One turn or mirror swaps these rows in pairs. Which row does each one swap with?
Z470: [-10  -2  15   0  12 -18 -20 -15  -8   2  18  -2  16  -2  18   1]
Z937: [ 24  -4   1   6  24  -1  -1 -12  28  15  11  13  -6 -11   9  -8]
Z911: [  3  -5   3   4  19  -2   2 -16  22  -1   8  25 -24   4  18 -10]
Z136: [  9 -14  22 -12   4   0  12   5 -15  10  -1  -4  -9   3  11  15]
Z253: [  4  -2  19   8 -12 -10 -13 -17  14  13  14   2  -4  -1  31  -6]
Z901: [ 18  -1  -3  -6  17 -18   7  -9  -3  -3   8   6   0   1 -13  16]
Z933: [ -2  -8   6  11   6   0 -10 -22  -9  17  18  10  14  -9   9 -20]
Z471: [  1 -12  13   4  19  -9  -6  -7 -17   8 -11 -14  -5   2  17  21]
Z188: [ 12  -9  -9   5   9  -9  11 -11  -5  18  -1 -31  -3   9   5  -2]
Z384: [ 4 -5 10  1 -3 -3 25 -7 20 11 15 17 -2 16  7 -4]
Z291: [ -1  -9  11   8  14 -10   6 -10 -11   5  13   3  28  13  25  -7]
Z433: [ -1  -4  13  11  14   7  -7  -9  -5  17  22  -3  13   7  30 -17]
Z174: [ 11  -6  19 -10  22 -13  21   1   1  -2   3   9  -3  19   3  13]
Z287: [ 15   7  11   4  30  -4  14 -12  -5   8  14  14   3   0 -13   5]
Z310: [  8  -5  10   4   3  -8   1 -13   3  12   7  13  34  13  13  -2]
Z771: [ 13 -11 -10  -1  14  -4  17 -22  27   7  13   4 -12  -7   1  -3]
Z884: [  6  -3 -23  16  18  -3  -4 -19   4   9 -13  -6  -7  13  16   0]
Z790: [  4  -9  17 -14   9  -3  17   6   5  19  -6  -5 -20  -3  19   8]
Z119: [  3  11   7   5  17  -6 -27 -10 -13   5  14  -5   8  -4   3   2]
Z228: [ 15  -2  14  -6  15  -8  25   3  23  14  -3   1 -11  16  13  -1]
Z413: [ -2 -13   7  -4  11  -6   8 -15  16  -1  22  19  -7 -18   4  -2]
Z584: [  2 -13   1   2   2   7  -6 -15  -1 -12  10  25   2   0  27  -4]
Z947: [  8 -14  19 -15  30 -11   2   5  11  13  19  -4  11   4   1  -2]
Z919: [ -8   0   9  11   5  -9   6 -18  -5   9  15  24 -20 -12  10  -5]
Z495: [ 26  -7  12   9  13   0   9  -1   0  -5  -9 -11  -5  26  17   4]
Z573: [ 10  -2 -21  -4  18  -5  -7  -1  10   8   2 -18  -2  12  24   4]
Z233: [  0  -6  -2  -4  -1  -1  -3 -15  -2  -8  -7 -26 -14   7  19  -5]
Z624: [  6  -3   5   8  19 -16 -12 -11  13  12   2 -32  -8   7  23  -2]
Z147: [ 11 -14   0  -3   9  -7 -12 -10  22  10   7 -29   4  -4  13  -2]
Z225: [ -2  -5  27   1  -1  -9  -7 -16  -2   6   0  20 -24  -1   2  -5]
Z23: [  0   3  -9   0  19 -14 -16 -13  11   1  19   0 -26   5  -1 -10]
Z949: [ -5 -11   1  12  29   6  13 -10  -3   6  -6  17 -18  12  -2   5]
Z998: [  9  -8  14   7  13 -10 -27 -16   2   2  11  10  20  14   4  -7]
Z447: [ 11 -17  21   5  14 -13  28  -3   6  17  -3 -10 -11   3   5   6]
Z498: [ 18   5  14   8  27  -8  16  -2   5   7   6  -7 -20   4  -7   5]
Z242: [ -2 -18  -4   6   5 -10  -3 -20  -9  -3   3 -25  -4  20   9  -1]
Z775: [  7  -9  17   4  -2 -11  -5  -1   4  23  -2   1  26  10   0  -5]
Z425: [  7 -12  18   7  -6   5 -10 -16   6   9   5  11 -29  -3  15 -10]
Z616: [  1  -3  30   1   8   7  -9 -10  -9   3   6  -2  14   1  21 -17]
Z51: [ -9  -6   6  -1  17  -7   0 -17  -1  -6   1  32 -14   3   1  -2]
Z619: [ -6  -1 -22  10   7  -3 -13  -7   1  17 -10  -3 -11  -1  12  -3]
Z742: [  1  -9 -12  21  13 -11  -1 -22   3   1  -1 -14  -8  19  26 -12]

Z573 swaps with Z998
Z775 swaps with Z619
Z233 swaps with Z616
Z147 swaps with Z119
Z287 swaps with Z771

